In the data rows, zero lies at 4.5, halfway between 4 and 5.
Here is a table of points, one per row:
[9 3 3 3 4 0 5 7 3 5 9 3 5 2 6 7 5 7 2 6 4 6 1 6 2 3 7 3 5 2 6 7 5 5 6 2 5
 4 8 5 4 2 5 2 2 8 0 4 8 9 6 8 4 6 3 4 6 4 3 7 7 2 4 0]
[6 5 3 5 4 5 4 5 1 4 4 4 7 4 6 2 3 6 4 4 4 2 6 5 4 3 2 5 7 2 1 4 6 7 3 4 4
 4 7 1 9 7 6 9 7 7 4 7 1 7 5 6 3 2 8 5 6 4 4 1 7 3 5 5]
[5 4 5 4 9 1 9 4 4 2 9 1 6 6 6 7 7 5 5 6 2 8 4 7 0 1 6 3 6 4 3 6 5 3 2 7 3
 2 3 5 4 3 3 4 3 3 4 2 8 8 4 5 4 6 5 7 2 2 0 7 7 4 8 2]
[3 5 5 5 6 2 4 5 3 6 5 5 1 7 5 5 6 3 5 5 5 1 6 1 4 5 6 2 3 4 7 6 5 3 6 8 5
 4 5 5 4 4 6 7 4 6 8 4 6 5 7 5 5 3 5 6 7 7 6 4 5 3 4 4]
[5 4 5 4 2 3 4 2 3 3 4 5 6 4 6 5 1 5 8 2 4 4 3 8 6 6 4 6 3 6 6 5 3 6 6 4 6
 4 9 5 0 5 5 5 3 3 4 7 8 6 3 6 1 6 5 6 2 6 3 6 3 3 5 6]
[3 6 5 1 4 7 3 5 4 4 4 2 2 7 7 2 4 5 4 6 5 3 2 3 6 5 7 3 5 4 8 4 6 6 1 3 4
 5 2 6 4 6 2 6 5 5 4 8 5 3 8 4 6 5 4 5 4 6 6 4 7 6 2 2]
[2 5 4 5 5 9 4 2 3 3 5 3 5 4 3 3 4 6 3 8 4 6 6 3 4 3 2 3 5 7 6 2 1 3 6 5 2
 4 1 5 3 4 2 3 4 3 1 4 4 3 5 3 6 2 6 3 6 5 7 5 3 4 2 6]
[3 4 7 4 4 6 4 4 6 4 4 3 4 5 1 2 7 4 3 5 3 5 5 4 6 3 5 6 2 7 6 4 5 3 4 5 6
 4 4 6 4 3 3 2 5 2 2 6 4 3 3 4 6 2 6 3 4 4 5 4 2 5 5 7]
[2 6 4 5 5 6 4 3 4 4 3 3 5 6 3 4 4 1 6 5 0 5 5 4 4 8 3 6 5 3 4 5 4 4 8 4 4
 6 4 4 4 4 5 3 5 4 4 6 5 1 3 4 8 6 5 7 4 6 5 6 4 3 4 9]
[3 3 2 4 2 6 4 3 4 5 2 2 4 7 0 1 4 6 6 7 6 8 4 4 7 6 5 3 6 7 4 8 3 2 5 4 5
 4 4 4 5 6 4 3 4 4 4 3 7 5 4 4 4 5 5 1 6 4 4 4 4 4 4 5]
[6 5 6 4 7 3 4 6 7 5 5 4 3 2 6 4 2 9 7 1 4 4 5 5 6 7 2 5 7 1 6 4 5 8 2 1 3
 6 2 6 3 9 5 7 3 7 5 6 2 2 4 3 7 6 7 5 3 9 2 5 4 6 3 5]
[4 6 3 8 5 5 6 5 4 7 3 5 4 3 4 6 5 4 5 4 7 2 3 6 6 4 3 5 4 3 0 6 4 3 4 2 4
 5 6 4 5 2 4 6 7 4 5 3 1 5 5 6 4 3 4 3 3 4 5 4 5 5 5 5]
[1 5 5 3 3 3 7 3 6 3 5 4 4 3 1 3 6 7 1 4 4 4 6 4 4 8 4 5 3 4 4 5 5 4 4 7 5
 6 1 8 4 7 5 2 6 1 6 5 3 3 4 2 4 6 4 7 4 5 2 5 2 7 1 5]
[4 3 5 4 4 5 4 5 4 4 6 5 6 5 6 7 5 2 4 5 5 0 2 5 5 4 4 5 6 6 4 3 3 5 6 1 4
 4 5 1 7 5 5 7 5 6 4 4 4 4 5 3 4 5 5 5 5 3 4 5 6 6 5 4]
[4 5 2 6 6 3 5 6 4 8 5 5 5 5 8 4 5 2 8 4 6 6 3 5 4 5 4 6 5 3 4 2 8 5 2 4 3
 4 6 4 6 4 5 7 5 5 6 4 6 5 6 4 6 3 7 4 8 2 6 5 7 5 4 2]
[5 4 9 7 6 5 4 5 8 1 5 5 3 4 5 7 5 8 6 0 5 5 9 4 7 7 2 5 7 1 5 4 5 7 2 1 8
 7 2 7 3 7 6 5 7 6 4 4 6 3 5 5 6 7 4 4 1 6 3 4 4 4 3 5]
[5 6 7 6 7 3 4 7 5 5 4 4 7 4 4 4 0 3 7 2 6 4 4 2 3 3 4 6 5 5 6 6 5 5 6 7 2
 4 5 3 3 5 3 4 2 4 5 7 5 2 5 4 3 2 6 4 3 4 5 5 4 4 2 5]
[4 6 4 5 3 3 2 5 4 5 4 5 5 7 5 5 3 4 4 5 5 5 3 5 3 4 3 3 5 6 4 1 3 7 6 3 7
 3 5 4 6 2 5 6 4 6 7 4 4 7 7 3 4 4 4 7 6 4 4 2 6 4 6 3]
[5 5 5 4 5 9 3 5 5 4 4 2 5 2 4 3 6 4 8 5 3 7 7 1 4 6 5 5 5 6 6 5 4 4 6 3 4
 5 4 4 3 6 5 2 4 6 5 4 1 2 5 3 4 2 8 5 4 2 7 6 7 5 6 5]
[4 2 5 5 7 4 5 6 5 3 7 4 7 6 3 5 6 6 4 5 6 4 3 6 5 6 3 7 3 5 0 2 5 4 3 7 5
 5 3 5 9 3 4 6 4 4 7 1 3 3 3 5 4 8 7 4 2 5 8 5 3 2 6 4]
[5 4 4 5 3 3 5 7 3 4 7 6 5 1 5 3 2 4 5 2 5 3 4 4 4 5 5 2 4 2 4 6 4 1 3 5 4
 3 5 3 1 1 1 3 3 4 8 1 2 5 5 4 5 5 7 3 4 7 6 3 2 7 5 4]
[5 6 4 4 4 4 4 4 3 5 5 6 3 2 6 3 5 3 4 5 4 3 4 4 3 5 6 4 5 5 5 4 2 5 4 7 5
 4 4 4 5 3 3 8 6 5 4 5 6 6 7 6 2 3 1 4 6 5 5 4 3 8 4 5]
[7 4 5 5 5 6 5 5 5 3 3 6 9 3 2 4 3 5 6 2 4 1 5 6 3 4 4 4 4 2 3 5 3 4 7 5 4
 7 3 5 1 7 6 6 4 6 6 4 8 2 3 8 4 5 5 5 5 6 5 5 4 6 6 6]
[5 4 5 3 3 3 8 4 7 4 2 5 5 4 5 5 2 3 4 7 5 5 4 5 6 4 9 5 3 4 4 3 3 4 4 6 7
 0 5 1 8 3 6 6 5 4 4 5 4 3 2 5 4 5 1 6 6 5 4 3 4 5 6 5]
[5 6 3 4 5 8 5 3 4 5 5 5 6 1 4 5 3 2 4 0 4 3 5 7 1 5 5 3 4 5 4 5 5 8 5 4 5
 6 7 4 4 7 4 5 3 5 4 4 3 3 4 6 5 7 3 2 4 6 5 5 3 2 3 1]
[4 5 3 3 5 3 6 6 4 6 4 8 5 3 6 4 4 5 3 7 7 2 3 3 5 4 5 5 8 3 5 5 5 2 5 4 4
 5 6 4 6 3 4 5 3 1 5 8 7 5 5 6 6 6 1 5 7 5 5 2 5 5 4 8]
[4 5 5 6 3 9 2 6 5 5 6 5 6 7 3 2 5 5 5 6 0 8 6 5 7 4 5 5 5 7 6 5 5 4 5 4 3
 3 6 4 3 7 6 5 6 7 4 6 0 5 4 4 5 4 5 0 6 3 5 6 5 6 5 7]
[2 3 3 6 3 3 6 4 3 5 6 8 2 5 6 4 5 6 2 4 3 4 4 3 5 5 7 4 3 6 5 7 4 5 5 6 3
 6 4 6 5 3 4 6 5 5 7 7 7 6 6 3 4 3 5 6 5 4 6 3 8 3 5 2]
Along one direction, these points spread out more than along any other. Take the direction at right angles to it along which they spread out most. Then take the direction at right angles to both along which they spread out most. Go by this last direction. Where along it does each point below lie, from 0 to 99? 50 is the average, and the first point above lies past it. One standard deviation of the points above along it is 16.
[5 4 5 4 9 1 9 4 4 2 9 1 6 6 6 7 7 5 5 6 2 8 4 7 0 1 6 3 6 4 3 6 5 3 2 7 3
 2 3 5 4 3 3 4 3 3 4 2 8 8 4 5 4 6 5 7 2 2 0 7 7 4 8 2] ~ 95
[6 5 3 5 4 5 4 5 1 4 4 4 7 4 6 2 3 6 4 4 4 2 6 5 4 3 2 5 7 2 1 4 6 7 3 4 4
 4 7 1 9 7 6 9 7 7 4 7 1 7 5 6 3 2 8 5 6 4 4 1 7 3 5 5] ~ 10
[5 6 7 6 7 3 4 7 5 5 4 4 7 4 4 4 0 3 7 2 6 4 4 2 3 3 4 6 5 5 6 6 5 5 6 7 2
 4 5 3 3 5 3 4 2 4 5 7 5 2 5 4 3 2 6 4 3 4 5 5 4 4 2 5] ~ 47
[4 5 5 6 3 9 2 6 5 5 6 5 6 7 3 2 5 5 5 6 0 8 6 5 7 4 5 5 5 7 6 5 5 4 5 4 3
 3 6 4 3 7 6 5 6 7 4 6 0 5 4 4 5 4 5 0 6 3 5 6 5 6 5 7] ~ 39
[9 3 3 3 4 0 5 7 3 5 9 3 5 2 6 7 5 7 2 6 4 6 1 6 2 3 7 3 5 2 6 7 5 5 6 2 5
 4 8 5 4 2 5 2 2 8 0 4 8 9 6 8 4 6 3 4 6 4 3 7 7 2 4 0] ~ 74
[5 5 5 4 5 9 3 5 5 4 4 2 5 2 4 3 6 4 8 5 3 7 7 1 4 6 5 5 5 6 6 5 4 4 6 3 4
 5 4 4 3 6 5 2 4 6 5 4 1 2 5 3 4 2 8 5 4 2 7 6 7 5 6 5] ~ 46
[4 3 5 4 4 5 4 5 4 4 6 5 6 5 6 7 5 2 4 5 5 0 2 5 5 4 4 5 6 6 4 3 3 5 6 1 4
 4 5 1 7 5 5 7 5 6 4 4 4 4 5 3 4 5 5 5 5 3 4 5 6 6 5 4] ~ 33
[6 5 6 4 7 3 4 6 7 5 5 4 3 2 6 4 2 9 7 1 4 4 5 5 6 7 2 5 7 1 6 4 5 8 2 1 3
 6 2 6 3 9 5 7 3 7 5 6 2 2 4 3 7 6 7 5 3 9 2 5 4 6 3 5] ~ 45
[5 4 5 3 3 3 8 4 7 4 2 5 5 4 5 5 2 3 4 7 5 5 4 5 6 4 9 5 3 4 4 3 3 4 4 6 7
 0 5 1 8 3 6 6 5 4 4 5 4 3 2 5 4 5 1 6 6 5 4 3 4 5 6 5] ~ 48
[2 5 4 5 5 9 4 2 3 3 5 3 5 4 3 3 4 6 3 8 4 6 6 3 4 3 2 3 5 7 6 2 1 3 6 5 2
 4 1 5 3 4 2 3 4 3 1 4 4 3 5 3 6 2 6 3 6 5 7 5 3 4 2 6] ~ 58
